The rows of A fall into a few groups, which share some directions, and each row is roughly a mix of its group's hidden directions.
A:
[[ 32  18 -25 -22   0  -3  27  24   9  35]
 [-13 -10 -18   3 -24  55  10   2  -6  27]
 [  5  -5 -15   2 -15  23  40  40  -4  29]
 [-26 -31 -19  -8 -14  34  20  -1  31  16]
 [-25  -5  28 -37 -14 -13  24 -19   3  32]
 [ 48 -21 -31 -30   6 -20   8   6   0  -2]
 [-20  -5 -11 -12 -33 -15  11  16  52   3]
 [ 25   7  17   5  45 -21  24 -21  -1  24]
 [  6  -4  21  24  -6 -35 -17 -47  -6 -12]
 [  8  13 -33 -13 -11  -7  38  18   9 -40]
 [-33 -20   4 -32   8 -11 -17 -41  16  13]
 [ 43 -19   3   0  39  -4 -25  26   0   5]
 [ 12  -7  13  13   2  35   7  21  53   4]
 [-23  25  -7   1 -43  30  21 -16 -15  14]
 [ 27 -28 -24  -1   9  31  -2 -34 -26  14]
 [ 11  28   1   8 -12 -36 -21 -34 -27  19]
 [ -9  41   5 -11 -17 -41  15 -13  -1 -28]
 [ 49   2  20  12  13  26 -14  17   9  28]
 [-21  15 -20  16 -19  -3 -40  16   7  38]
 [ -5 -37 -31   3  10  19  -5  30  11 -35]
 [-24 -20 -11   1  18 -24 -46 -15 -18 -20]
 [ -7  -7 -35   9  -9 -21  -7  -7  11  54]
 [-25  -9 -17 -49 -34  -7   3  15  13   8]
 [  5  20  36  -2  27 -23  11  22  13 -37]
 [-32 -32  -6 -18   1 -27  -8  13  41   5]
 [  0  12 -11  -9  -5  17  65   2  14   3]
 [-24 -22 -40  -4 -28 -21  17   7   7  28]
 [ -3  17   7 -12 -30 -28 -15  23 -10  45]
 [ 11  12 -17 -32 -30   5   3  11 -28 -41]
 [ 54  21  18  -1   5  13  15 -32  -3   1]
 [ 12 -35  44  -5  -8  11  24 -20  22  -9]
 [ -5  26  -7   9 -15  38  36  -5  -3 -35]
 [ 15 -31   7 -28   0 -10 -41 -11  33  -4]
 [ 16  20 -11 -12  -5 -49  10  -6 -17  36]
 [ -3  -5  18  25  30 -46 -30  13   5   5]
 [-58   6 -25   1   4 -29  -9  -1   7   9]
 [-22   5 -36 -21 -32   9 -22  11 -13 -30]
 [-18   3  -7  12 -17  46  -2 -45 -10  -2]
 [ 36 -25  14  15 -24   0 -41 -16   9  15]
 [ 31  10  -5  12  30  12  33  30 -25  16]
 [-29  -9  10  22  17 -44   0 -21  29 -11]
 [ 38  18  23  34  25  -6  24  17  -7   0]
 [ -7  21 -42  12  -9   4   9  -8  39  31]
 [ -1  37   1  22   5  14 -32 -31  28  16]
 [-37 -18   9  30   3  45 -18   4  -5  -4]
 [ -6   0  -2 -19   7  45  20 -42 -18   7]
 [-11  39 -27   5  29  -6  -1  16 -28 -28]
 [ -2 -31  12  26   7   8  23  34 -21 -32]
 [  3 -17 -16 -52 -20   5 -22  -5   2 -31]
 [-41 -16 -16  22  14 -15 -22  -5  25 -30]
 [ -8 -31  -6  33   2  -8 -46  17 -18   9]
 [-37  -2  -1  -1 -16 -14  34 -20  42   1]
 [ 41   6  20  36  31   8 -11  -2 -15  16]
 [ 41 -15 -44 -23   2 -20   6  -5  16   3]
 [ 20  -9  -7 -21   5  27 -53  23   4  -5]
 [ 14 -29 -12  14  35   4 -28  15 -37   9]
 [ 36  14  12  24  34   9  35  16  11  -6]
 [ 52  24  -8 -14   5  -4 -33 -10   8  15]
 [ 13  30  17 -31 -16 -28  11  18  29 -21]
 [-25   1 -22   2   1 -22 -55  13 -17   5]
 [ 39   9 -40 -17  -7 -12  -9 -26 -10  22]
 [-45 -10  -6  -2  -5  -8  42  28  -8  16]
 [  5  41  26 -22  13 -19  15 -13  11 -34]
 [ -3  35   2 -19   7 -39   1  -7   2 -43]
 [-20  -7  -3  19  17   6  40   8  42 -22]
 [ 58   6   7  28  -4   6 -10  -3 -24 -11]
 [-10  48   8  -7 -29 -28 -11   3 -16  22]
 [ -5 -32   4   4  16  15 -38  15  15 -40]
 [ -8  -4  -1  36 -45  24  -8  15 -22  18]
 [ 25  -8  19  -4  25 -38 -39  15  12  -4]
 [-51 -28  21 -26   8  -5  16   9   6  -9]
 [-15 -14 -14 -34   2  24 -33  38   8  12]
 [-18  38 -33 -17  24  -4 -29  13 -14 -11]
 [  9  16 -12 -45 -19  16  13  24  33   9]
 [-29  44  23  19 -11 -10 -12 -11 -17  25]
 [ 37  17  12  24   3  41  13 -25 -13   9]
 [-22  -2  12 -10 -17  15  37 -14 -27 -39]
 [ 17   2  25  17  18   9  10 -22 -14  52]
 [-43  -8 -18  25  14 -18  -6 -13  29 -26]
 [ 23 -24 -25  13  31 -24 -14  25  -6  28]
 [-10  22   4  20 -21 -25  40 -33 -18   4]
 [ 27   0  22 -24  32  23  -9  25  32   6]
 [ 20   6  22  10 -19  37 -11   4  37  29]
 [  0 -25  28   8  -4 -24 -39 -35   3 -16]
 [ 24  42  -5 -11   8  -9 -10  -4 -26 -40]
 [ -1 -37  -6  21  17  50 -12 -17   3   1]
 [ 56  24  -9   3 -15  15  -8  -3  -9  27]
 [ -9  20  -9 -31 -50  25   6   2 -12  15]
 [-19  -1  -8  11 -43 -35  -4  27  22 -16]
 [ 22  -5  -4   1   7  47 -40   5   3 -25]
 [-27 -26 -27 -13 -32 -22  26  21   8   9]
 [-24 -18  30  -6 -25  21  30 -14  32  -6]
 [ 12  -9  12  24  32   7  19  17  47 -17]
 [ 26   9 -34   8  35  -3  -4 -22 -32 -18]
 [ 32  17  -4  10   3 -16 -16  56   4  -3]
 [  6  15 -19   5 -28 -42   4  40  15  -8]
 [ -8 -33  10  48  12 -35   6  -7   3  -4]
 [-26 -27 -33  -8 -29  31 -14 -10 -16  14]
 [-12   8  10  43  -3  19 -43  -8 -26  -2]
 [-19  14  20   2 -13 -51 -34  -1   2  14]
 [  1  17  56   8   9   4  -4  -7  37  10]
 [ 27  -2   4 -28  -1 -10  -4  42   0 -41]
 [ 20  33  24  12 -17 -11 -10 -40 -22  17]
 [-15   5  14   1 -13  -1  18   6  63  -9]
 [  7 -29  -3 -15 -10  34  -5  49   1  16]
 [ -2  28 -11 -24  11 -10 -51 -27   8   0]
 [ -5 -11 -15   9 -16  45  31 -26 -23  17]
 [  1   4 -22 -27   8 -29  16   6 -52  -2]
 [ 30   4  13  21  15  -7 -29 -23 -11 -42]
 [ 35  21  17  29   2   0  36  30   5  -9]
 [  6 -16   4 -23  51 -29 -16  -9  20   7]
 [ 33   4 -32 -33 -29  -4   4 -19 -25   7]
 [  9   5 -23  -9 -15 -37   6  -9  -7  51]
 [ -1   0 -12 -18   5 -36 -41  34  16 -14]
 [ 11  12 -51   5  -7 -10 -29  -8  -5  33]
 [ 16  10 -24  -2   4   1 -20  43 -10 -42]
 [ -6  -5  -9   1 -35 -22  -8  45  34  -5]
 [ -4  -1  -8  -9  37 -27 -23  -7  -9 -47]
 [ 12  32 -11  21  22 -13 -15 -34   4 -36]
 [  2   4  -5  15  -5   0  39  38 -42   8]
 [-22 -17 -15  30 -28  19 -16   6 -25 -33]
 [ 21   5  23 -32 -15  12  20 -29  24  31]
 [ 31  -3  28  33  19   3 -34 -26   9   0]
 [-18  -5  16  15 -28  11 -44 -13  16  32]
 [-19  14   6  11 -13 -53 -28   5  -3 -25]
 [ 26  34  -6 -21 -23   6 -26  -5 -39   0]
 [-16  16  13  17 -12  -3 -34   9  20  49]
 [  5 -23  15  20  -3  29 -29  -9  37  29]
 [-10  17  -2   1 -10  39   5 -28 -39 -27]
 [ 12 -45 -25  22  31  12   1  21  -1 -16]
 [  2 -18  26  22 -26 -28  25  -8 -32  21]
 [-41  34 -35   1   8 -26   1 -11   5  11]]
Each list below has one row that fits no group; the rest each fit one group, if only roughly. Name that row.
  Q_592: [-15   4   7 -21 -32 -34 -33 -19  -3  26]
  Q_915: [ 28  16  16  27  16  18  17 -30  16 -32]
  Q_585: [-28  16  17  38 -13   4  12 -34  25  13]
  Q_628: [  6  13  -9 -12 -22  54 -14  21 -15 -19]
  Q_429: [ 26  25  14  -8  -5  28 -25 -15 -43  -8]
  Q_840: [ 37  20 -19  25  12   7 -20  23 -24 -26]
  Q_514: [ 24 -14   2 -19   8  -8  61   0   9   2]
  Q_174: [  6 -43  31 -17 -17   3 -38  -7  11  10]
  Q_532: [ 19  11  25  52  -4   5  26   2 -20  10]
  Q_739: [-52  17 -19 -17  -2 -23   2 -17  16  19]
  Q_775: [-19  34   1   4 -34  26 -26  -6   3 -32]
  Q_514
  Q_505: [-27 -21 -11  26 -50 -12   1   3   5  21]
  Q_266: [-13  26 -22 -37 -19  -4  28 -13   7 -32]
  Q_185: [ 35  18   9 -20  44  29 -10   7  -7 -10]
  Q_558: [-57 -19  -5  -8  -4 -27  -9   7 -12  20]
  Q_632: [  9   9  16 -44  17   1  20  -1  44  -7]
  Q_953: [ 32  27   0  34 -10 -30  -5 -24 -23   6]
  Q_744: [ 14  22   7  35 -25 -13  37   4 -16  26]
  Q_553: [-14 -20   7  13 -13   5  60  17  -2  14]
  Q_143: [ 17 -14   0  16  33  34  -4 -31  27 -19]
  Q_842: [-24 -29 -11  22  23 -19  12 -36  12 -24]
  Q_137: [-33  -1 -32  -5  12 -48  -6   3  21  -1]
  Q_774: [-40 -28   1  25 -15 -21  25  21 -15  11]
  Q_938: [-35   6 -12   9 -18  18 -17   4 -52   1]
  Q_458: [-27 -40  -1  19  10  -5 -21 -13  41   3]
  Q_446: [  7  11  27 -18  -3 -23 -31 -48  10  -3]
  Q_137
  Q_510: [-13 -17  24 -25 -26 -20  36   9  11  30]
  Q_290: [ 15  -2  15  33 -28  21  -4  34  13  31]
  Q_756: [-11 -28 -13  -5 -20 -24 -38  19 -23 -25]
  Q_932: [  0  28  20   5   5 -49   3   6  14  35]
  Q_678: [-28 -18  11  19  27 -37 -10  10  35   1]
  Q_682: [ 38 -20   3  23  48  15  -5   9   9   5]
  Q_149: [ 13 -40   6   0   3  35   0  -5  42  14]
  Q_820: [ 19   1 -18  43  13  -3  -1  21 -37 -23]
  Q_577: [-24  25  -8  22 -16  28  -6  13 -34 -29]
  Q_788: [-24 -25  -1   2 -15   7 -13 -22  50 -21]
  Q_191: [ 34  29 -18   1  24 -42 -10   2   5  17]
  Q_714: [ -1 -32  -9   3   7 -27  18  -9   1  53]
  Q_756
  Q_354: [  7 -20 -10  15  50 -15  20 -29 -17  11]
  Q_652: [  5 -28  10 -14  -9  28 -39  -8  39  -2]
  Q_326: [-18   3  -8  -3   5 -12 -56   9  33  16]
  Q_239: [-17  19 -14  15  13   0  55  15 -11 -22]
  Q_47: [-13  -6 -13 -58  11  -2 -17 -11  28  -5]
  Q_810: [-18 -14 -14   7  26 -19  49 -17   7 -22]
  Q_316: [-14 -44   8  17 -10  19  32   4  32  -6]
  Q_471: [-14  -2 -21 -44   4  39 -16 -20 -10 -17]
  Q_376: [ 32  18  -6 -28  -5 -22   9   9 -46  12]
  Q_98: [-29  13 -50   0 -19   8 -16  11   3 -27]
  Q_790: [ 17 -15  12 -25  46   0  -8   8  35 -17]
  Q_673: [-16 -20   5   8  13   6  43 -34  27 -21]
  Q_326
  Q_899: [ -2  -8   0   4 -12  37 -27   9  37 -36]
  Q_83: [ -5   6  13  35 -29  36  17  -4 -34  -3]
  Q_876: [-17  -3  22  21  27  -7 -13  41 -31  13]
  Q_931: [-35  -8  -7 -21  -6  -6 -15 -53 -13   4]
  Q_171: [-40 -11   5 -29  16 -30  27 -11  21  -7]
  Q_393: [-10  -3 -32 -23  16   3 -25 -30 -39  12]
  Q_981: [ 23  24 -19  -6 -16  27 -21 -19 -38 -19]
  Q_633: [  6  51 -21  -3  19 -12 -12  -2 -35 -11]
  Q_176: [  9  39 -29  -2  12  -4 -43 -18   1 -18]
  Q_980: [-21  -8  -2 -39   2  -6 -52   0   9  17]
  Q_168: [ 25  -7  39  -4   3 -11 -30 -25 -12 -33]
  Q_171
  Q_657: [ -5 -31 -13  -4  46  -2 -41  -1  -9   1]
  Q_161: [ 17   0  -3 -28  16 -30  19  28  25 -33]
  Q_162: [  5 -27 -11  18  42 -26   1 -24 -28   8]
  Q_443: [-13  -8  -7  15   0  34  43 -21  31 -11]
  Q_533: [-25  23  10 -38  24 -11  -8 -26  19 -24]
  Q_330: [ 18  -1  24 -33 -16  -9 -35 -35  -3  17]
  Q_993: [-16 -15  24  25   7 -17  46 -12  -9 -28]
  Q_195: [ 25   2 -28 -24 -11  -1  17 -12 -24 -43]
  Q_551: [ 11  -3  20  10  20 -13  18 -42 -34 -25]
  Q_222: [-37 -25 -16  15 -10  -2  -6  15 -15  45]
  Q_229: [  2   2 -22 -22  38 -20 -35 -10 -25  17]
  Q_551
  Q_581: [-45 -10  25  -7 -26  -5  28  25  -2 -14]
  Q_40: [  1  -5 -30   9  10  37  10 -16 -47  -7]
  Q_480: [ 17 -15 -17 -18 -15 -44   2  19  15  34]
  Q_983: [  8 -12  18  11 -23  28 -10  13   5  53]
  Q_912: [-25 -22  15  -9 -10 -33  15  39  27   3]
  Q_341: [ -9  33  12  -7 -29 -13  23   5  18 -42]
  Q_368: [-12   4   8 -26 -31  17  10  17  44 -25]
  Q_623: [ 13 -45  13  21   0  12 -30  21   0 -28]
  Q_729: [ 34 -13  10  31  21   0   5  19 -43  -3]
  Q_832: [-43  13  -7  -1 -23   0 -12  31 -30 -21]
  Q_220: [-34  -1  13  -9 -28 -35  28  25  -4  14]
  Q_921: [-13  -6  -4  47  36  -5  36   7   3  -5]
  Q_859: [ 40  20  -3 -33 -32   5 -10 -21   1  20]
  Q_729
  Q_517: [-30  13  26 -13 -49   2  20   4 -16   7]
  Q_22: [ -7  -1   3 -31 -32  -9 -49 -10   2 -22]
  Q_753: [ 54 -12   9 -17  16  13 -27  15 -16  -4]
  Q_727: [-27 -10  15  44  11  -2  -8  -4  36  24]
  Q_535: [-39 -15  -4 -17  21 -36 -31  15   5  11]
  Q_331: [  1  21  16 -13   0 -42  45 -10 -19  -1]
  Q_930: [-12 -25  31  32  -7  31  -3  -6   0 -36]
  Q_449: [ 30   4  13  30  31 -14  31  -2 -12  29]
  Q_107: [ -4  21  22  33 -19 -46  21  -5 -11  -3]
  Q_791: [-24   8 -30  13   6  -9  -4  42 -38   0]
  Q_272: [ 12 -35   8 -23 -18  28  -7  26  14  33]
  Q_340: [ 15  32 -12 -25  24  16 -26  10 -28 -26]
  Q_928: [-16 -12 -19   1  27 -20  53  -7   7 -15]
  Q_35: [-27   0 -15  10  18 -50  26  20   7   6]
  Q_535
  Q_944: [ 11  22 -32  -1   4  21   1   0 -51 -19]
  Q_509: [  4  -9  21  21  42  21  18 -38   6 -11]
  Q_717: [ 33  16  21 -35 -25 -30  -6  19   5  12]
  Q_390: [ 44 -36   9 -21  16   3  20 -21  -9  11]
  Q_824: [ 16  36  12  -6  10 -28 -18 -33  25 -18]
  Q_293: [ 10  27 -12 -13  22  16   4  37 -41 -12]
  Q_680: [ 31 -18 -15  -4  37 -10   4   1  38 -24]
  Q_31: [ -4 -36  -5   6  -4  22  19 -27 -23  40]
  Q_691: [ 13 -23 -18  15   8  34 -39  11  29  13]
  Q_189: [ 44 -26 -16   0  32   4 -22   5  18  17]
  Q_824
